(in the rows, 128 means zero)
M: a few groups of rows, each row roughly a mix of its group's hidden directions:
M (74 x 10):
[[151 149 164 127 102 154  61 114 128 158]
 [ 86 122 173 141 129 156 170 116 176 113]
 [118 179 103  89 158 107 160 162 103 146]
 [106 157  94 201 149 134 105 133 118 114]
 [122  87 124  97 125 134 194 134 135 172]
 [131 150 166 136 149 166  99 114  94 184]
 [ 99 129 157 159 140  71 161 115 171 139]
 [120  65 139 155  96 142  77 115 145 136]
 [144  93 149 157 129 127 180 124 175  89]
 [148 101 105 125 115 154  58 101 111 100]
 [118 145 122 191  84 132 104  90  98 129]
 [122 126  54 101 128 109 111 112 113 171]
 [158 115  99  98  87 103  86 106 108  89]
 [ 95 160 142 141 134  80 112 106 119 188]
 [125 131  62 120 115 103 125 112  98 181]
 [149 132 164  80 100 133  96 109 112 180]
 [105 158 162 112 168 117 160 158 178 113]
 [129 158 161 112 100  80 160 171  99 140]
 [133 148 146 135 134  96 197 150 152  89]
 [145 150 132 144 114 149  87 100  84 184]
 [153 175 149 122 163  86 129 180 123 115]
 [149 100 174 103 112 130 142 135 188  94]
 [ 86 158 143 135 138  69 119 115 133 176]
 [ 99 158 115 133 113 163 129 126  93 195]
 [ 92 125 147  99 139  63 164 129 158 142]
 [144 187 147 143 146 169 158  90 109 139]
 [185 123 131 139 115 122  80 142  75 108]
 [135 115  63 109 118 149  84  88 124 111]
 [137 113 152 157 100 105 175 128 165  76]
 [ 93 175 165 143 152 113 162 146 170 117]
 [148 105 100 101 125 143 169 113  67 157]
 [113 138  88  84 155  98 162 145 142 173]
 [156 133 121  87 156  76 131 150 132  76]
 [140 186 170 138 141 153 151 114  93 161]
 [ 99 119 143  71 135  76 158 143 160 123]
 [144  80 163 115 140  83  93 160 144 104]
 [112 177 109 149 101 164 178 102 113 149]
 [135 145 108 144 125 141 112 102  65 184]
 [162 126  92 114 102 125 109  82 127  70]
 [106 144 135 129 132  83 138  99 101 197]
 [151 134 124 102 211 138 103 120 136 112]
 [132 162 125 157 154 171 177  88 149 112]
 [136 154  89 143 111 175 139  66 126 112]
 [165 152 111  84 103  99  97 114  85 103]
 [148 134  95 186 132 180 108 129 103 104]
 [153 147 143 108 104 167  60 124 108 151]
 [118 112 156 115 132 125 207 150 143 157]
 [ 76 138 121 129 154  64 158 139 152 125]
 [127 109 193 129 138 160 146 140 162  84]
 [128 143  89 134 126 131  50 101 120 104]
 [146 174 134 142 138  77 156 168 102 153]
 [131 173  98 143 136 166 177  86 134 111]
 [100 111 178 146 133 110 146 182 137 168]
 [134 142 149 198 126 145  96 125 169 101]
 [113 156 128  85 180 107 141 161 172 121]
 [144 122 130 132 169 114 163 128 174  67]
 [145 107 104 181 136 141 183 102  95 138]
 [104 152 175 147 125  83 105 113 171 158]
 [125 117 160 145 147  98 180 160 169  96]
 [132 188 145 142 117 132 197 121 115 126]
 [107 107 153 154  83 150  97 127 108 184]
 [ 93 157 163 124 129  74 102 119 154 168]
 [135 129 182 132 135 118 195 166 134 136]
 [146 128 191 123 147 125 174 173 140 111]
 [159 137 109 110 139  99 155 117 149  55]
 [148  94 119 161  77 145 124 100  78 148]
 [119 102 197 175 104 130 141 141 144 146]
 [114 117 125 125 186 108 165 167 171 107]
 [116 130  97  89 134 112 147 120  67 175]
 [ 94 125 114 125 133 160  78  89 167  92]
 [159 164 133 172 112 106  85 134  82 111]
 [106 149 151 104 165 111 180 160 170 135]
 [122 149  72 145 112 117  72  95 103 137]
 [106 124 168 100 128  84 138 140 191 111]]
which group is each row in? (one row of each group first):
[121 130  81 115  64 135  99 108  93 144]
(57)
[115 144 140 173 135 129  96 146 182  80]
(53)
[ 78  99 113 116 119 155 167  94 165 154]
(58)

[ 75 146 109 137 155  66 154 129 124 148]
(53)
[127 100 146  82 127 113 160 151 176  84]
(53)
[103 112  70 134  98 136 116  80 115 165]
(58)
[128 174  90 129 145 143 190 108 141 100]
(57)
[132 170  98  81 175 130 112 136  93 151]
(57)
[173 106 125  70 161 114 131 173 120 129]
(58)
